(in the rows, 128 means zero)
Each path below is one point turned by a fixed rotation once a step. After each direction that follows a path, write how fast that rotation turns it, in degrees each step (0 if it stays still).
Each turn is a multiple of 5 degrees from 10 to 175, or 0.
Each row of a path follows its step; steps can be skipped.
path 1
step 1: [130 113 125 135 131 122 131 127 130 131 119 122 131 130 133 131 131 129
 126 138 112 131 128 126 124 135 129 132 125 127 122 123 134 130 134 135
 131 131 133 132 126 129 128 122 124 125 124 128 124 125 123 134 130 129
 126 125 134]
step 2: [122 122 130 138 125 127 122 126 122 129 121 127 132 124 133 119 127 135
 136 126 126 137 123 136 129 139 133 133 128 126 126 123 134 120 125 131
 124 130 135 133 129 131 128 130 119 129 130 133 123 123 120 131 126 126
 130 132 131]
step 4: [128 122 128 132 121 128 127 133 124 121 128 125 133 138 139 136 134 131
 133 130 127 131 123 125 130 132 130 124 125 121 123 129 135 125 131 131
 116 122 130 135 127 136 137 132 127 129 131 121 126 125 122 119 127 130
 128 130 130]
step 5: [123 126 134 131 123 128 125 131 114 122 123 123 141 131 132 122 132 126
 124 128 121 125 127 118 124 127 124 133 131 124 128 140 139 123 125 138
 123 128 130 131 122 129 127 128 125 124 131 127 130 130 127 129 132 126
 129 126 129]
step 7: [127 118 135 135 123 129 125 122 124 127 130 134 135 135 144 122 129 126
 127 130 129 122 125 131 131 127 126 132 129 127 128 129 130 129 122 137
 137 119 126 133 134 131 123 127 130 128 123 123 124 121 120 129 131 124
 133 127 126]
step 8: [132 120 132 134 121 132 127 117 127 123 129 131 134 135 132 125 125 125
 134 127 127 127 129 129 117 130 137 126 128 125 132 127 133 129 128 135
 128 117 127 124 126 121 133 131 120 121 125 130 129 122 127 128 136 124
 123 123 135]
step 9: [129 106 133 141 126 124 133 131 132 126 123 125 129 123 130 129 132 127
 127 133 127 128 124 130 120 127 124 126 129 122 127 131 134 133 131 129
 125 120 131 127 136 121 126 124 126 119 131 126 127 126 118 125 129 128
 125 125 130]
step 11: [130 122 140 135 127 122 129 123 125 128 122 119 129 124 135 125 126 135
 128 130 134 128 125 121 136 124 137 121 134 121 129 123 138 123 131 129
 130 124 128 127 131 126 130 119 118 132 129 125 126 131 128 126 129 125
 125 122 126]
step 12: [128 124 131 134 124 123 130 126 124 133 127 123 132 134 136 128 133 128
 125 138 125 138 131 126 131 120 133 126 124 122 125 133 132 128 131 132
 122 117 131 135 128 133 129 126 122 136 118 125 121 123 129 127 126 132
 121 129 135]
step 13: [119 121 131 139 120 123 129 120 115 130 128 122 138 132 122 121 126 126
 132 133 129 126 123 121 128 124 135 132 122 125 124 128 135 123 132 131
 122 130 130 124 122 132 123 129 129 130 132 127 121 126 124 129 127 125
 126 128 135]
step 15: [131 118 130 135 126 123 121 130 120 128 130 131 138 140 132 130 128 134
 131 130 139 128 126 129 129 133 128 134 122 128 130 124 133 124 134 141
 128 123 124 130 137 126 126 131 125 131 126 124 127 132 123 128 124 124
 134 135 131]
Directions:
[129 130 125 128 125 127 129 126 127 127 128 128 128 127 129 127 128 128
 126 128 128 128 127 127 128 126 128 128 127 127 127 128 130 129 130 127
 126 130 128 130 129 128 128 129 125 128 129 127 126 128 130 127 127 129
 133 128 128] -> 40
[125 129 131 130 127 128 129 129 131 128 128 127 128 127 129 126 129 128
 129 127 131 129 129 128 128 128 128 128 130 128 130 129 129 129 128 124
 127 130 129 130 131 130 128 128 130 128 130 128 128 124 126 128 129 129
 129 127 126] -> 155
[130 128 129 128 131 127 128 128 126 129 128 131 129 126 130 126 128 129
 127 127 131 130 128 129 130 130 130 128 128 129 128 126 129 128 124 129
 130 130 128 127 131 129 128 128 126 130 126 126 129 129 129 130 129 129
 128 128 126] -> 85
